Small tables with named rows and columns. After each table, cells are looked up by row and column.

nebap:
fields: mut, regufo, gabepam
muvivip: [89, 193, 72]
kuz: [143, 51, 110]
vegim: [77, 78, 117]
tage: [82, 63, 120]
fal: [82, 67, 116]
buv: [83, 49, 103]
vas: [153, 58, 111]
zum: [82, 45, 104]
pupubof: [83, 52, 108]
ripuvi: [121, 62, 114]
pab: [88, 134, 82]
visipo: [83, 191, 71]
sutukag: [140, 51, 109]

What is the regufo of pab in nebap? 134
What is the mut of tage in nebap? 82
What is the gabepam of sutukag in nebap? 109
What is the regufo of pupubof in nebap? 52
What is the mut of fal in nebap? 82
What is the gabepam of muvivip in nebap? 72
What is the regufo of vas in nebap? 58
What is the mut of vegim in nebap? 77
What is the mut of visipo in nebap? 83
What is the regufo of buv in nebap? 49
What is the regufo of tage in nebap? 63
What is the mut of pupubof in nebap? 83
What is the gabepam of zum in nebap? 104
What is the gabepam of visipo in nebap? 71
What is the regufo of muvivip in nebap? 193
What is the mut of vas in nebap? 153
What is the gabepam of buv in nebap? 103
What is the gabepam of ripuvi in nebap? 114
What is the gabepam of tage in nebap? 120
Which row has the largest gabepam? tage

kunapos:
,filile,fofi,kegivuf,pofop,ladive,variruv,ses,pez,relobit
nakem,163,156,78,89,118,139,154,142,147
kuleda,173,166,100,109,114,130,147,144,144
fav,149,153,180,173,108,101,124,130,100
lubolid,139,142,165,161,130,84,105,142,116
goron,105,108,149,153,173,113,74,46,69
vukidup,145,142,63,71,127,136,148,137,131
viz,140,135,65,70,104,138,160,160,151
veki,101,101,109,99,96,98,139,190,155
manet,108,100,89,90,67,146,150,171,201
kor,155,151,105,119,117,168,135,77,117
tas,94,88,61,66,101,147,138,140,172

What is the variruv of tas in kunapos? 147
What is the relobit of goron in kunapos? 69
What is the ses of kor in kunapos? 135
What is the pofop of viz in kunapos? 70
What is the fofi of veki in kunapos? 101
What is the variruv of goron in kunapos? 113
What is the pofop of veki in kunapos? 99
What is the variruv of nakem in kunapos? 139
What is the variruv of fav in kunapos? 101
What is the ses of fav in kunapos? 124
What is the fofi of nakem in kunapos? 156
What is the fofi of kuleda in kunapos? 166
What is the fofi of kor in kunapos? 151
What is the variruv of veki in kunapos? 98

fisuvef:
cols = ruzot, gev, kif, movu, rak, sud, dires
nafes: [-22804, -27643, -23437, -22245, -37654, -48176, 88690]
momupu: [8218, 41139, 21435, 24805, 24019, 67773, -29557]
vesu: [-19287, -21672, -19013, -21710, -40301, -39290, 75771]
bigeti: [-27870, -13303, 9214, 25264, -439, -21179, -4833]
mis: [34486, -274, -45344, -38154, -33014, 60623, -37435]
toluget: [4674, 9694, -7395, -7484, -62375, 72719, -34704]
lason: [-9091, -17481, -24187, -27022, -32466, -22150, 59383]

bigeti, rak -> -439
toluget, ruzot -> 4674
nafes, kif -> -23437
mis, sud -> 60623
mis, rak -> -33014
bigeti, kif -> 9214
bigeti, dires -> -4833
vesu, rak -> -40301
mis, ruzot -> 34486
lason, movu -> -27022
vesu, kif -> -19013
lason, rak -> -32466
vesu, gev -> -21672
momupu, rak -> 24019
bigeti, sud -> -21179
lason, ruzot -> -9091
vesu, sud -> -39290
momupu, sud -> 67773
momupu, ruzot -> 8218
toluget, sud -> 72719

mog =
columns: suzibi, bivamik, mukofi, pigasu, rif
luzoz: [0.36, -0.31, -0.23, 0.61, -0.18]
pav: [-0.41, -0.03, 0.15, -0.82, 0.22]
zun: [0.30, 0.26, -0.66, -0.42, 0.73]

What is the bivamik of pav in mog? -0.03
What is the mukofi of pav in mog? 0.15
What is the rif of pav in mog? 0.22
What is the bivamik of luzoz in mog? -0.31
What is the mukofi of luzoz in mog? -0.23
What is the suzibi of pav in mog? -0.41
What is the pigasu of pav in mog? -0.82
What is the pigasu of zun in mog? -0.42
What is the suzibi of luzoz in mog? 0.36
What is the mukofi of zun in mog? -0.66
What is the rif of zun in mog? 0.73
What is the pigasu of luzoz in mog? 0.61
What is the bivamik of zun in mog? 0.26
What is the suzibi of zun in mog? 0.30
What is the rif of luzoz in mog? -0.18

